cols: S T Z Y A Q V C
(125): [-1.11  1.50  1.74 -2.05 -1.58 -4.87  0.32  2.38]
(51): [-0.95 -2.36 -9.00  2.49  2.57 -3.44 -7.58 -2.42]
(142): [-1.52 -2.32 -8.91  2.01  2.21 -5.15 -7.42 -2.33]
(60): [-3.36 -2.70  1.44 -0.74 -3.29 -8.68  6.83 -6.88]
(5): [-0.42 -3.91 -8.89  3.82  2.81 -0.01 -5.12 -5.89]
(114): [ 0.23  0.88 -3.79  0.18  1.80 -0.83 -6.26  3.18]
down: [-8.91  1.44] -> Z
down: [-4.87 -3.44 -5.15 -8.68 -0.01] -> Q
down: [ 2.01 -0.74  3.82] -> Y
down: [-3.36 -0.42  0.23] -> S
down: [-7.42  6.83 -5.12] -> V

cols: U P F M B D
(99): [-7.78  1.89 -6.57 -0.67 -2.28 -1.23]
(19): [-0.32  1.89 -6.57 -0.67 -2.28 -1.23]
(130): [-5.10 -3.95 -2.70  2.39 -2.70  3.56]
(79): [-0.32 -6.57 -6.57  2.39 -2.28 -6.57]
again (130):  -> [-2.70]
again (79):  -> [-6.57]
down: [-5.10 -0.32] -> U

cols: G K X H W J
(75): [-0.31  2.13  2.72 -0.03 -3.69 -0.44]
(29): [-1.32  1.84  1.23 -0.09 -1.12 -0.26]
(61): [-0.31  2.13  2.72 -0.03 -3.69 -0.09]
(39): [-0.56  2.27 -1.11 -0.08  2.65  0.18]
(151): [-1.39  1.35  0.56 -0.14 -0.09 -0.35]
(178): [-1.26  1.29 -1.40 -0.18  3.11 -0.22]
(132): [-1.42 -1.42 -1.40 -1.42  3.11 -0.22]
(134): [-0.49  2.30  1.55 -0.04 -1.71  0.00]
(153): [-1.38  2.03 -0.31 -0.10  1.46 -0.11]
down: [-0.44 -0.26 -0.09  0.18 -0.35 -0.22 -0.22  0.00] -> J
down: [-1.42 -0.49 -1.38] -> G
down: [ 0.18 -0.35 -0.22] -> J
down: [-0.26 -0.09  0.18 -0.35 -0.22 -0.22] -> J
down: [-0.49 -1.38] -> G
again (132):  -> [-1.42]
down: [-0.08 -0.14 -0.18 -1.42 -0.04 -0.10] -> H

cols: kasus pafo kota Ses Lav Fufus Moduv Kab Fud pirik
(116): [ 3.68 -1.03 -4.52  3.27  2.69 -3.27  1.47 -2.18  2.97 -3.73]
(199): [-5.27 -2.82  2.61  3.49 -2.43 -2.82  0.20  1.26  1.58 -2.85]
(144): [-5.04  0.08  2.98  3.45 -2.54 -3.01  0.53  0.31  2.07 -3.25]
(77): [-3.99 -0.28  3.96  2.26 -3.49 -3.00  1.94 -3.19  3.16 -3.56]
(124): [ 3.68 -1.03 -4.52  3.27  2.69  3.27  3.27 -0.71  2.45 -0.44]
(93): [-4.50 -0.41  3.73  3.05 -2.90 -3.27  1.28 -1.71  2.85 -3.70]
(111): [-0.83  2.38 -1.29  0.55 -4.54  1.73  3.20 -0.90  2.89 -2.17]
(88): [ 6.81  6.81  6.81 -2.00  1.79  2.73 -3.18 -0.55 -3.65  3.38]
(197): [-0.20 -0.96 -2.80 -3.34  3.87 -3.60 -0.20  3.87 -4.60 -2.46]
(136): [-0.38 -3.17 -0.55 -3.05  2.99 -6.97  0.24  0.10 -4.93 -3.47]
(82): [ 0.79  2.22 -3.22  1.08 -3.60  2.75  2.99  0.24  2.86 -3.22]
(146): [-5.56  1.91  1.48  1.66 -1.79 -3.39 -2.17  4.97 -3.63  0.79]
again (199):  -> [-2.82]
again (88):  -> [6.81]
again (82):  -> [-3.22]
which: [ 3.68 -1.03 -4.52  3.27  2.69 -3.27  1.47 -2.18  2.97 -3.73] -> (116)
again (124):  -> [3.27]
which: [-5.56  1.91  1.48  1.66 -1.79 -3.39 -2.17  4.97 -3.63  0.79] -> (146)

